In the rows, 128 means zero.
Each run below is a few steps of one of 8 hidden systems, one row a step.
A, seq 1:
[[188  86  89  69 106 102 195 198 135 126 128 118 142 103 156 104 190 142
  153  68 173  78 209  86 142 173]
 [124 116 159 200 227 116 141 110 192 144 164 119 204 142 139 177 113 157
  122  73 148 157 117 131 102 171]
 [114 107 164 160  86  73  46  68  83 130 137 133 142 128  74 153 100  66
  103 122 105 141  78 164 163  56]
 [123 167 154  87  87 225 115 142 108 176  79 101  52 126 109 135 149 137
  120 189  64  99 142 135 137 146]
 [112 170  63  90 161 153 172 157 140  61 146 177 131 141 177  74  87 154
  161 170 161 157 102 112  71 128]
 [153  73  86 136 110  34 170 140 132 123 124 106 137 106 139 110 168 102
  132  63 183 107 183  83 183 110]
 [163 107 183 181 158 153  91 124 159 193 143 105 167 125 119 178 138 182
  107  86  98 124 147 158  89 194]
 [ 82 159 151 117 145 132  84  73  97  91 151 169 156 158  84 146  98  64
  142 163 127 152  56 162 118  74]
 [114 118 118 106  72 127 146 136 106 142  67  92  40  99 143 105 142 129
  111 186  95 102 149 106 206 103]
 [176 149 100 102 121 186 150 193 154 130 152 146 146 133 162 100  99 198
  157 111 129 133 144 110  46 190]]
T, seq 2 (10 x 26):
[[ 82 136 128 159 196 154 162 116 196 154  74 136 116 131 128 123 187 124
  165 117 168 109 141 107 142 156]
 [168  69 146 111  71  71 101 104  82 129 147 124 152 103 120 126 116 138
   99 135  99 112 106 155 191 139]
 [143 188 128 118 127 205 120 168 141 166 107 128 113 129 150 113  92 142
  148 122 118 158 127 101  48 136]
 [ 91 116 107 151 185  96 179  87 136  86 164 112 127 150 130 146 134 130
  104 166 135 147 120 139 177 126]
 [139 114 121 115  54 105  75 152 111 111 100 153 114 117 123 107 121  91
  155  88 138 107 135 128 116  73]
 [134 133 149 148 163 177 138 134 150 159 146 114 122 142 116 150 167 166
  127 131 122 109 178 136  96 194]
 [137 106 114  88 154  82 160 102 110 125 116 152 186 109 161 109 118 109
  114 129 143 150  70 133 174 123]
 [124 160 130 151  53 155  87 136 121 152 114 107  65 124  94 111  94 124
  154 142 110 125 129  96 130 102]
 [123 128 149 130 193 134 141 143 137  97 176 123 153 146 156 178 126 160
   98 132 121 131 165 155  74 145]
 [115 106  78 122 129  93 150 104 149 115  75 166 144 126 131  89 151  95
  149 100 164 133  75 122 180 108]]
V, seq 3 (10 x 26):
[[133 131 104  63 130 154 147 162 135  58 149 181 155 144 137 122 132 146
  162 135 139 105 122 153  99 147]
 [136 107 104 101 110  88 183 125 115 135 119  94 115 112 123 119 147 109
  128 129 141 110 144  91 212 122]
 [164 113 143 158 131  98 113 137 126 167 131 106 168 108 163 140  94 143
   95  83 115 161 125 124 104 125]
 [104 155 123 168 115 150  83  98 139 140 128 152 105 150  78 107 124 106
  157 136 137 140 108 123  98 109]
 [ 94 119 151 113 157 153 125 125 133 110 108 132 102 133 140 153 166 143
  106 164  96 102 143 171 136 136]
 [148 133 117  76 130 135 164 162 126 112 153 148 158 123 149 110 117 143
  155 126 148 116 129 111 118 160]
 [137 110 110 143  99  82 142 111 114 128 136  99 125 125 108 124 129 104
  116 117 136 132 134 107 177 104]
 [131 128 160 162 137 123  90 136 140 165  98 120 131 106 156 134 109 136
  114 105 116 144 126 131 100 114]
 [119 151 105 144 126 166 116 113 140 125 143 149 113 153  91 109 139 133
  149 143 132 132 116 137 100 147]
 [106 120 135  88 151 129 149 127 112 102 122 127 124 133 143 150 151 111
  113 154 114 115 138 150 157 115]]
W, seq 4:
[[120  81 118 165 152  85 172 153 170 101 133 110 103 114 158 124 175 177
  126 121 155  87 207 115 148 159]
 [152 120 125 133 197 114 134 100 129 169 135 157 210 126 147 115 149 123
  118  91 158 162 101 142  80 162]
 [126 150 150 128 111 139 111  76  76 206 121 101 115 119  88 113 135  92
  117 175 116 144 102 113 165 128]
 [123 146 152  96  97 172 105 151 121  79 155 132 110 141 132 161  74 160
  120 162  77 126 109 157 118 125]
 [105 125 111 128  99 116 129 167 163  69 110 143 113 135 125 130 122 102
  180  83 154 105 142 102 138  84]
 [143  85  98 155 146  90 167 133 152 137 109 109 125 109 167 123 163 160
   96 105 132 122 165 128 142 145]
 [133 151 137 139 184 137 128 105 117 173 155 145 159 131 131 103 136 130
  122 141 155 158 115 122  73 154]
 [117 134 143 108 115 135 114  86  90 145 132 122 125 138  81 141 142  86
  122 161 114 126  98 142 173 118]
 [138 131 141 100  78 156 101 170 119 111 114 132 100 116 145 135  94 153
  128 137  89 110 132 140 117 120]
 [119 128 116 145 133 124 149 157 168  88 147 125 126 140 121 135 111 134
  172  96 159 119 147  94 132 130]]
Z, seq 5, 10 rows:
[[133  94 201  88 107 123 147 181 160  99 144 112 145 106 115 172 126 142
  189 112 131  50 159 102 200 176]
 [158 121 110 142 140 120 167 176 181 104 144  96 167 132 177 170  51 180
  103  69 103 159 113 115 133 138]
 [122 185  63 182 147 175 148  94 144 172 129 107 103 160 115 102 110 134
  112 131 125 198 101 103  90 123]
 [ 88 132  95 121 152 119 116  70  88 122 104 162 101 146 116  95 189  86
   99 178 136 135 121 165 118  87]
 [136  97 176  93  80  90  81 140  85 133 111 160 129  90 116 106 156  96
  158 130 146  72 144 131 137 117]
 [160  99 169 102 120 127 149 170 145 114 165 109 153 114 131 163 121 174
  146 112 121  82 165 120 155 186]
 [132 148 119 144 169 135 164 141 169 125 144 109 166 137 157 159  70 143
  119  93 126 172 101 107 117 129]
 [101 153  89 187 129 147 120  92 134 149 106 120  82 144 114 104 112 130
  105 153 112 173  97 123 120 106]
 [114 130 102  97 116 148 107 109  95 117 106 162 105 141 112 109 183  95
  120 150 130 117 142 164 103 108]
 [137  96 157  92 109  84 133 142 108 118 124 138 147 104 130 114 148 100
  163 124 156  86 142 113 162 130]]
A, seq 6 (10 x 26):
[[122 150  67 160  45 151 107 101 128  97 158 135  73 171  50  97  95 141
  147 152 107 142  87 131 149 115]
 [137 136 104  60 141 155 163 178 111 104  92 117 102 132 186 149 171 110
   89 114 105 115 198 148  95  95]
 [125 123 101 188 168 109 136 101 164 163 111 157 145 116 140  59 146 153
  154 118 183 149 103 103  98 157]
 [164  81 153  95 114  70 120 111  78 112 186 128 178 126 105 153 151 114
  109 120 128 104 142 162 160 143]
 [ 93 165 204 148 159 166 114 139 158 166  99  99 112 114 129 167  96 124
  149 146 113 126 120 105 143 128]
 [123 134  80 128  77 133 112 125 123  69 148 151 102 147 108 105  86 144
  132 146 109 138  89 147 128 105]
 [141 134 102  86 123 145 164 161 125 139  83 108 112 125 157 135 174  97
  119  98 126 116 173 116 127 110]
 [131 123 105 176 170 121 138 103 152 150 143 142 145 127 144  99 135 171
  119 134 148 156 117 125  92 163]
 [141 106 160 107 113  84 103 112  84 115 163 139 161 123 105 137 137  88
  133 123 143 115 134 137 141 114]
 [102 141 172 141 137 161 123 134 155 152 101 103  91 122 117 152 123 146
  137 156 105 113 135 119 159 144]]
P, seq 7 (10 x 26):
[[103 125 118 140 129 126 195 138 139 129 137  85  52 111 129  97 155 169
  146 196 149  90 187  67 185 167]
 [153 117  99  76 122 109 114 146  81  65 158 164 178 140 170 143  96 113
   83 108 112 154 116 181  61  81]
 [125 122 176 174 120  89 115 134 157 177 112 110 133  92 109 118 132 104
  189  87 184 108 145  59 151 133]
 [145 102 134 135 129 151 110 105 117 137 136 112 122 146 121 173 153 167
   62 144  60 128 135 198 133 157]
 [112 176 106 118 154 178 135 120 145 144 108 162 140 136 122  92 115 107
  177 131 160 159  77 101  96 134]
 [104 102 123 129 111  85 154 131 128  70 141 107  89 122 129 137 118 144
  122 167 123 101 145 124 198 114]
 [175 140 109 102 105 136 106 162  98 152 116 132 139 117 163 117 126 114
  104  88 120 143 153 134  58 105]
 [108 117 156 172 175 102 128 109 157 122 169 134 154 135 105 136 143 134
  162 120 169 116 137 115 124 163]
 [128 111 131 109 106 133 111 102 116 146  87 122 136 124 120 148 133 111
   97 127  83 129  90 159 183 110]
 [138 169 112 121 127 176 150 145 129 157 135 119 101 127 135  97 120 161
  142 152 132 136 146  94  87 158]]
Z, seq 8 (10 x 26):
[[117 200 141  40 123 228 150 112  87 168 133 147 113 151  69 106 155  92
  176 199 121 116  99 118 129 165]
 [ 84  97 144  88 130  44 151 145  99  18 148 134 122 110 174 140  96 103
  128 175 144 105 138 126 184  59]
 [167 112 147 202  59 113  70 180 155 150 144  98  97 111 121 131 100 164
  149  63 131 113 201  88  70 130]
 [130 126  86 135 214 175 196 102 181 143 137 127 167 175 109 155 207 149
  116  95 137 132 136 155 134 200]
 [120 133 124 118 137  84 116  83 106 166  69 147 170  96 166  95  76  81
  101 137 130 183  20 126 161  74]
 [139 149 150 121  46 176  82 141  81 142 149 115  45 124  94 105 118 171
  121 214  78  97 161 134 106 149]
 [104 137 131  65 183 128 173 161 135  37 176 146 167 162 123 178 172  75
  164 103 170  95 182 137 103 114]
 [128  81 138 212 108  36 115 128 173 154  81 105 137  82 155 113  81 133
  136  73 152 138 105  75 197  96]
 [184 134 104 144 109 211 106 126 122 184 134 120 113 147 123 124 151 210
   75 134  57 138 148 180  60 203]
 [ 85 182 110  51 204 151 192  99 109  98 143 161 186 158 114 134 143  36
  170 147 174 153  76 116 139 112]]
U, seq 9, 10 rows:
[[134 134 100  63 133 139 205 113 100 122 157 111 126 131 120 113 130 144
  129 190 123 124 107 108 208 176]
 [149 112 183  89 110  71 115 171  82 108 162 133 150  88 161 121 103 115
  151 138 156  98 166 105 108 110]
 [106 144 155 208 142 138 101 146 187 123 139 108 111 138 114 152 106 140
  160  85 146 132 164 101  84 122]
 [121 109  85 152 136 121 120  93 157 129  83 137 146 151 119 149 138 110
   93  80 103 155  78 168 165 101]
 [145 129 106  99 100 152 118 104  90 168  99 155 104 115 127  74 159 151
  113 174 108 120 110 149 128 161]
 [138 157 126  76 138 155 180 160 107  91 187 102 128 138 138 145 104 143
  137 162 128 125 160 105 113 149]
 [103 120 161 138 142  74 125 131 134 109 127 129 145 108 137 136 113  81
  159 111 176 119 133  94 147  79]
 [133  97 144 201 111 119  70 111 148 154 129 130 115 128 104 133 152 155
  116 104 119 113 156 155 102 143]
 [141 148  84 106 152 190 159 131 159 135 105 133 147 155 139 144 128 141
  111 103  98 151  92 152 120 148]
 [123 128 116  99 105  97 149 108  90 140 111 127 119 107 132  90 110 111
  127 174 137 133  92 105 188 116]]
W, seq 10:
[[126 179 127  98 151 170 152 151 125 131 127 125 125 129 167 125  84 134
  125 156 120 161 117 110  92 124]
 [ 95 119 130 129 119  78 118 107 113  72 149 140 123 133 111 124 124  95
  141 149 156 122 119 128 155  90]
 [165  98 112 123  96 116 112 149 115 131 116 126 124 124 147 131 160 142
   95  94 107 112 174 153 104 123]
 [119 140 155 149 162 153 134 132 162 145 142 131 137 132 115 127 134 153
  169 131 151 119 137 107 108 175]
 [126 118 119 110 140 118 142 100 123 139 105 129 163 130 124 140 124 103
  114 118 117 146  76 140 181 116]
 [139 145 125 125  94 138 117 147 102 146 117 112  87 105 151  97  98 140
  113 158 114 143 137 108 102 108]
 [108 133 124 133 141 130 135 132 138  70 187 133 130 161 103 154 123 132
  151 138 141 119 143 129 116 130]
 [128  99 130 118 130 107 118 123 135 133  72 143 141 115 141 134 174  98
  121  87 128 110 134 149 149 109]
 [157 124 123 151 115 138 131 133 131 171 135 119 111 107 134  88 115 185
  128 144 126 131 136 103 110 177]
 [113 160 137 104 171 149 157 115 126 110 168 122 162 154 109 168 109  98
  140 133 134 151 106 125 133 124]]
M, seq 11, 10 rows:
[[115 132 165 121 155  92 101 145 120 130  90 145 151 106 159 130 137  63
  144  88 169 123 146 110  91  68]
 [166  77 150 167  94  86 114 115 134 160 146 113 154 107 100 118 125 163
  139 102 137 107 125 117 175 173]
 [138 139 133 104 139 192 121 132 138 149  97 129 143 141 140 168 125 144
   92 116  70 141 104 170 117 144]
 [ 96 153  97 133 123 143 148 126 147  96 123 143  95 136 128  91  95 152
  154 176 137 141  94 106 140 123]
 [124 131 113 112 125 103 133 127  89  89 165 117 112 144 120 140 146  96
  107 142 129 122 174 133 115  91]
 [134 113 142 143 151 104 126 141 148 154  94 135 146 106 149 117 156 108
  146  89 166 116 152 100 117 119]
 [156 105 144 138 125 118 118 109 119 148 160 130 168 127 110 130 116 156
  124 122 121 135 102 140 140 171]
 [124 148 125 110 115 174 124 129 125 151  92 118 109 130 134 135 113 132
  109 142  90 137 106 140 135 122]
 [100 136 122 141 133 130 140 144 150  86 142 132  97 134 132 121 110 150
  146 157 138 121 143 115 123 128]
 [123 118 112 119 132  98 129 115 111  99 139 131 142 138 116 138 146  87
  123 108 139 129 138 137 131  92]]
U, seq 12, 10 rows:
[[120 118 124 126  93 100 123 126 104 152  95 147  84  79 150  42 127 154
  152 189 151 113 124  92 141 132]
 [152 144 109 136 119 139 136 156 110  91 213 103 127 163 112 162 112 132
  117 114 123 138 186 128  64 125]
 [ 84 138 145 137 190 115 145 114 159 142  70 127 149 127 143 147 145  70
  142  97 160 139 111 109 151  82]
 [136  78 139 170 103  97  81  78 116 148 143 139 120 120  95 106 147 174
  102 159 109 114 110 168 152 162]
 [164 157 122  60 124 205 141 181 135 129 125 133 149 143 148 149 116 144
  140 104 103 124 128 138  86 160]
 [ 91 132 113 143 131  79 171 125 136 108 112 106 103 111 146 108  88 114
  143 154 158 144 102  75 192  91]
 [152 102 139 153  84  93  56 117  84 122 162 150 126 127 100 115 155 115
  112 119 131 113 167 161  70 111]
 [108 165 118 133 191 201 170 142 181 145 109 111 126 157 134 166 157 137
  135 102 123 137 150 124 104 156]
 [120  91 120 121 130  67 149  84 116 113 120 137 166 113 131 111 106 118
  116 150 135 141  54 133 216 115]
 [169 128 164 110  64 150  64 156  87 162 138 139 106 103 116 102 137 155
  138 142 111  92 172 136  68 150]]
P, seq 13:
[[121  84 161  41 108 107 138 178 147  46  94 158 175 104 179 175  78 138
  135 111  93  90  74 165 208 115]
 [200 143  67 162  54 161 146 179 160 190 119  72 106 126 124 117 107 158
  133  42 118 144 172  64 108 147]
 [ 83 130 110 224 229 100 124  67 150  94 176 127 137 168 133 152 138 139
   81 136 142 177 136 163  75 106]
 [102 105 147 121  82  92  68  77  95 157  51 180 114  89 108  60 147  81
  149 165 137 108  61 141 180  94]
 [166 153 131  52 103 193 171 159  73 148 170  92  89 138 113 130 178 150
  121 178 106  88 211 118 106 183]
 [109 141 151  91 207 121 155 163 163  54 155 164 220 140 180 171  71 122
  153  93 157 153  90 139  89 115]
 [150  75 126 191  36  78  98 130 169 160  80  95  97  97 103 121  99 137
  146  73 117 105 109  93 234 112]
 [150 166  81 162 151 195 127 107 103 183 144  96  79 164 125 128 175 151
   46 144  86 170 189 162  32 138]
 [ 49 136 149 124 208  98 121  84 146  66 139 215 170 126 125  90 124  98
  193 174 200 130  54 133 117 118]
 [162  83 139  67  11 100 131 148  82 135  94  92  84  92 110 136 141 110
  122 139  87  61 151 116 251 113]]
M, seq 14, 10 rows:
[[141 165 130  86 160 158 139 174 159 123 130 186 196 128 146 100 106 109
  215  81 195 137 106  87  45 151]
 [152 137 142 152  90  86 132  80  82 175 190  52 142 130  69 155  74  93
  111 134 114 164 101  91 197 115]
 [125 117 156 153 132 142  90 169 147 157  50 104  79  92 212 150 120 174
   64 125  74 132 173 148  87 103]
 [ 82 110 109 187 134 136  99  99 193  62 152 193 123 164  72 110 140 162
  184 138 151 104  91 158 132 159]
 [140 120  94  31 137 116 194 100  63 117 121 113 145 136 131 140 175  70
   84 149 113 127 119 152 201 107]
 [168 157 124 114 114 148 133 197 130 163 118 130 120  95 174  80 113 153
  164 111 168 127 178  66  39 146]
 [100 139 181 201 156 119  94  75 144 138 192 103 158 161  47 186 102 100
  145 116 136 149 104 123 139 125]
 [124  83 134 104 111  87 126 128 113 141  46 121 111  79 198 126 118 139
   60 145  75 131 101 156 195  92]
 [146 129  95 137  89 188 108 169 163  99 145 168  88 154 104  94 159 198
  169 126 131  87 173 141  55 190]
 [ 81 163 126 106 207 137 184  78 132 107 152 120 173 169  88 170 141  52
  143 134 156 153  88 122 176 107]]
T, seq 15, 10 rows:
[[146 122 140 133 126  72  92 114  90 148 121 128 178 108 156 130  94  78
   97  96 137 171  95 130 104  63]
 [ 79 155 138 166 136 180  87 100 153 146  86 143  71 144 102 128 153 134
  134 161 108 120 126 154 106 126]
 [137 100 124  64 137 123 151 141 114  60 154 156 154 134 152 154 138 150
  109 146 109 105 131 179 142 145]
 [142 138  91 111  93 135 162 156 146 135 108 129 119 120 122  88 118 126
  181 103 163 118 126  69 148 137]
 [146 121 156 168 129 101 125 116 108 160 176  76 132 125 113 149 120 133
  107 124 126 137 166 103 126 137]
 [114 133 137 141 166 121  97 111 138 143  92 157 161 120 153 124 125 107
  118 113 138 153  89 145  94  98]
 [106 123 115 128 103 153 111 107 130 117 107 137  89 143  99 127 152 135
  119 163  94 106 112 157 163 127]
 [153 128 125  80 120 140 141 176 115  90 153 138 135 125 161 128 114 152
  129 133 121 114 155 133 100 140]
 [125 138 100 140 145 119 167 118 150 131 143 121 144 137 113 113 129 123
  155 112 169 139 122  89 146 141]
 [137 115 153 146 101  92 102 116 103 155 123  99 122 112 121 139 129 101
  108 115 118 130 142 123 144  97]]
V, seq 16:
[[ 91 130 134 143 136 136 152 124 157 100 137 133  94 125 122 109 112 169
  162 184 143 107 116 105 168 160]
 [162 111  88  97  96 123 149 165 119  97 127 112 125 136 154 151 128 132
   96  89  99 125 161 149 128 109]
 [124 140 130 156 157 103 144 122 136 167 118 116 143 115 137 107 134 102
  147 107 175 149 136  81 115 118]
 [131 108 117 157 115 116  86  88 107 135 134 147 126 133 115 109 138 143
   95 143 111 140 105 168 115 126]
 [120 153 168  93 130 174 117 146 123 138 119 131 127 126 118 149 129 110
  155 138 116 111 131 129 115 139]
 [116 114 117 131 148 113 161 128 148  86 160 127 136 138 129 136 119 157
  134 141 134 121 125 126 160 147]
 [141 121 104 111  95 111 129 153 120 118  97 126 119 114 153 121 122 115
  122 106 123 125 135 121 136  94]
 [132 137 132 163 145 131 131 114 137 180 129 107 129 127 126 127 143 132
  121 116 142 144 146 107 111 146]
 [119 125 121 128 136 128 104 104 116 106 141 158 141 141 114 132 131 117
  122 137 124 139 106 160 108 111]
 [116 127 150 106 118 142 127 137 125 129 106 130 108 111 135 123 131 137
  142 162 120 104 130 123 148 143]]

Name the system that made each run.
seq 17, 2 rows:
[[170  91 120  71  68 100 103 199 130  70 129 207 160 101 159  76 123 151
  195  89 174  78 141 122  79 149]
 [157 158 118 131 123 173 164 101 134 184 167  67 151 178  31 186 155  81
  145  76 128 140 135 100 177 156]]

M
seq 18 (2 x 26):
[[116 151 137  96 156 122 139 128  89  98 180 125 140 136 141 146  91 110
  120 169 132 149 126 129  98 106]
 [117 104 146 144  96  86 106 146 121 100 135 130  91 100 136 104 128 143
  146 150 143  95 166 111 134 119]]

V
seq 19:
[[178 101  39 136  31  82 124 168 133 116  78 116 116 120 155  94  99 110
  110  34 124 149 129 107 144  60]
 [140 150 107 197 152 154 114 104 111 186 162 101  77 145 110 101 195 160
   94 151 135 140 214 128  29 165]]

T
seq 20:
[[150  97 167 171 144  97  64  96 109 154 176 159 177 133  80 123 180 115
  138  91 166 111 157 154  68 154]
 [134 139 151 132 180 196 158 140 185 180  93  97 153 133 149 186 122 167
  109  94  87 142 112 132 150 178]]

U
seq 21, 2 rows:
[[ 99 137 151 152 169 141 175 167 184  99 134  71 108 134 153 195 106 152
  132 119 118 120 168 100 163 131]
 [150  73  84 174 104  56 110 119 146 105 115 148 155 119 151 104 122 146
  113  71 147 140 109 142 138 110]]

T
seq 22, 2 rows:
[[ 95 138 161 143 190 127 142 111 138 127 155 138 136 122 134 119 115 155
  144 185 151 130 112 115 124 160]
 [129 103 144 117  77  78 117 150 117  90 142 127 132 110 128 128  92 124
  147 122 131 106 118 118 171 104]]

A
seq 23 (2 x 26):
[[114  91 159 149 126  74 141 130 152  93 143 110 142 110 130 154  98 143
  140 126 133 107 122 115 198 130]
 [145 128 102 152  84 142 108 162 164 137  83 126 115 120 149 121  96 153
  129  74 111 136 122 122 117 112]]

V
seq 24, 2 rows:
[[118  88 150 104 115 121 151 122 132 127  97 112 111 105 131 140 140 156
  114 162  93  93 113 143 227 155]
 [155 118 117  93  89 124 114 178 122  86 157 175 139 114 155  92  98 171
  159 130 136 108 142 130  78 150]]

U
seq 25:
[[111 150 152 154 193 162 111 116 116 149 120 105 106 154 141 180 185 105
   61 123 100 144 199 170  53 107]
 [ 84  99 147 154 151  73 103 100 157 112  93 198 151  93 144  67 110 139
  178 153 179 115  63 120 152 135]]

M
seq 26, 2 rows:
[[126 128 157 170 168 113 120 119 120 140 174 117 133 125 133 131 131 145
  118 138 146 133 169 122  77 143]
 [100 111 170 143 111  96  82 116 131  97 130 159 126 123 104 132 135 108
  157 135 145  96 122 142 137 110]]

A
seq 27:
[[105 134 157 153 135 121  95 114 148 152 115 183 140 111  98  69 144 110
  215 127 200 105 107  87 110 147]
 [171  97 120 161 109 122 139 136 135 148 156  67 129 140 123 184 130 166
   70  91  80 131 169 146 150 148]]

U
seq 28, 2 rows:
[[ 40 128 178 166 207 115 103 101 155  79 114 152 112 135 139 164 144 118
  130 169 138 115 134 161 117  93]
 [158 102  97  71  82 156 131 168 131 102 106 180 114 112 157  71 147 191
  149 150 120  89 128 149 114 182]]

V
seq 29:
[[107 130 124  92  89 160 107 133 141  81 106 152 109 150  88 151 131 105
  155 125 105 101 106 160 165 110]
 [148 116  90  92  86 114 165 178 132 107 110 108 110 113 155 123 124 122
  134  96 128 112 156  99 160 113]]

Z
seq 30 (2 x 26):
[[ 83 111  61 133 149  67 177  92 130  51 142 131 122 161 110 125 160  75
  124 126 170 141 123 126 187  71]
 [166  94 125 107 126 100 102 134  80 156 102 141 123  97 184  95 194 144
   69 136 117 113 187 170  65 128]]

W
